Look-ups in named tables: a row name and a column name give one cell, copied from the table.

Nipa.csv
,Sama,Bom,Dip,Gilod,Tevod,Toli,Muli
Ves,523,507,487,501,456,514,465
Kerufor,710,414,414,512,406,755,734
Ruva,596,545,118,568,479,453,420
Vilaron,498,409,505,452,486,540,519
Lok,720,560,171,542,471,608,618

Ves, Sama: 523
Vilaron, Tevod: 486
Vilaron, Dip: 505
Kerufor, Tevod: 406
Vilaron, Gilod: 452
Kerufor, Gilod: 512
Ves, Toli: 514
Ves, Dip: 487
Ruva, Gilod: 568
Lok, Sama: 720
Lok, Muli: 618
Vilaron, Bom: 409
Which row has the largest Gilod? Ruva

Fenob =
         Zorub  Keri  Lepar  Kisibot  Numudi
Ginu       105   210    107      121      60
Mepuf      174    96     47       50     104
Bim         56    78    135      126      54
Dovebi     157   160    126      141     178
Sezufez     47   120    140      139      18

Kisibot of Ginu is 121
Numudi of Dovebi is 178
Zorub of Mepuf is 174
Kisibot of Bim is 126
Numudi of Ginu is 60
Numudi of Bim is 54
Numudi of Mepuf is 104
Zorub of Dovebi is 157
Keri of Sezufez is 120
Lepar of Dovebi is 126
Keri of Dovebi is 160
Lepar of Ginu is 107

Table Tigab
|  | Tefutef | Sidak |
|---|---|---|
| Zir | 149 | 232 |
| Sura | 131 | 160 |
| Tuzit | 187 | 124 |
| Voguder | 176 | 14 |
| Dotumo | 130 | 215 |
| Tup | 174 | 220 |

Sura, Sidak -> 160
Sura, Tefutef -> 131
Dotumo, Sidak -> 215
Tup, Sidak -> 220
Zir, Tefutef -> 149
Tuzit, Sidak -> 124
Row with the largest Sidak: Zir

Fugokud
cols = Lis, Mar, Lusipi, Daf, Mopana, Gegotov, Furop, Zoput, Gimamav, Baz
Ler: [-2.5, 0.8, -2.6, 0.4, 0.6, -2.4, -0.9, -2.7, -3.3, -1.1]
Tubod: [-8.7, 5.2, -6.2, 4.3, 4.5, -5.7, -1.3, -6.5, -8.1, -2.9]
Vegel: [-9.1, 6.5, -7.0, 5.2, 5.6, -6.4, -1.0, -7.4, -9.3, -2.6]

Vegel, Gegotov => -6.4
Ler, Daf => 0.4
Vegel, Furop => -1.0
Ler, Lis => -2.5
Vegel, Mar => 6.5
Ler, Furop => -0.9
Tubod, Mopana => 4.5
Tubod, Baz => -2.9
Vegel, Lusipi => -7.0
Tubod, Lis => -8.7
Tubod, Mar => 5.2
Tubod, Furop => -1.3
Tubod, Gimamav => -8.1
Vegel, Gimamav => -9.3
Ler, Mopana => 0.6

Table Geku
|  | Bop | Fidake | Kol |
|---|---|---|---|
| Sidipa | -2.25 | -1.25 | 8.50 |
| Zini | 2.00 | 7.25 | 3.57 |
| Vir | 2.12 | 8.06 | -6.02 |
| Lonesi | 3.12 | 9.80 | -1.98 |

Fidake of Vir is 8.06
Bop of Sidipa is -2.25
Kol of Sidipa is 8.50
Fidake of Lonesi is 9.80
Kol of Vir is -6.02
Fidake of Zini is 7.25
Bop of Lonesi is 3.12
Bop of Zini is 2.00
Bop of Vir is 2.12
Kol of Lonesi is -1.98

Lem:
,Zogalil,Punag,Sigu,Sev,Feki,Repulen,Bikud,Sapos,Bogoken
Nazor,60,219,219,62,61,231,96,231,62
Tapizi,228,63,182,222,117,120,81,67,137
Gib,229,79,136,221,185,74,131,59,110
Tufo,227,68,212,225,82,170,70,93,224
Literu,65,210,230,60,61,229,75,227,60
Nop,222,68,67,85,228,194,207,62,221
Fozufuz,60,203,230,62,64,227,127,229,135
Dodofa,60,222,135,62,66,227,185,227,206
Mupeze,63,222,172,63,64,231,179,230,206
Golive,229,74,167,224,155,98,94,63,118
Bir,61,228,55,168,230,215,226,137,222

Sapos of Golive = 63
Sigu of Tufo = 212
Sigu of Literu = 230
Zogalil of Nazor = 60
Sigu of Golive = 167
Sev of Literu = 60
Repulen of Gib = 74
Punag of Nop = 68
Bogoken of Dodofa = 206
Punag of Gib = 79
Sev of Golive = 224
Zogalil of Gib = 229
Punag of Dodofa = 222
Repulen of Bir = 215
Bogoken of Golive = 118
Sapos of Tufo = 93
Feki of Mupeze = 64
Row with the largest Punag: Bir

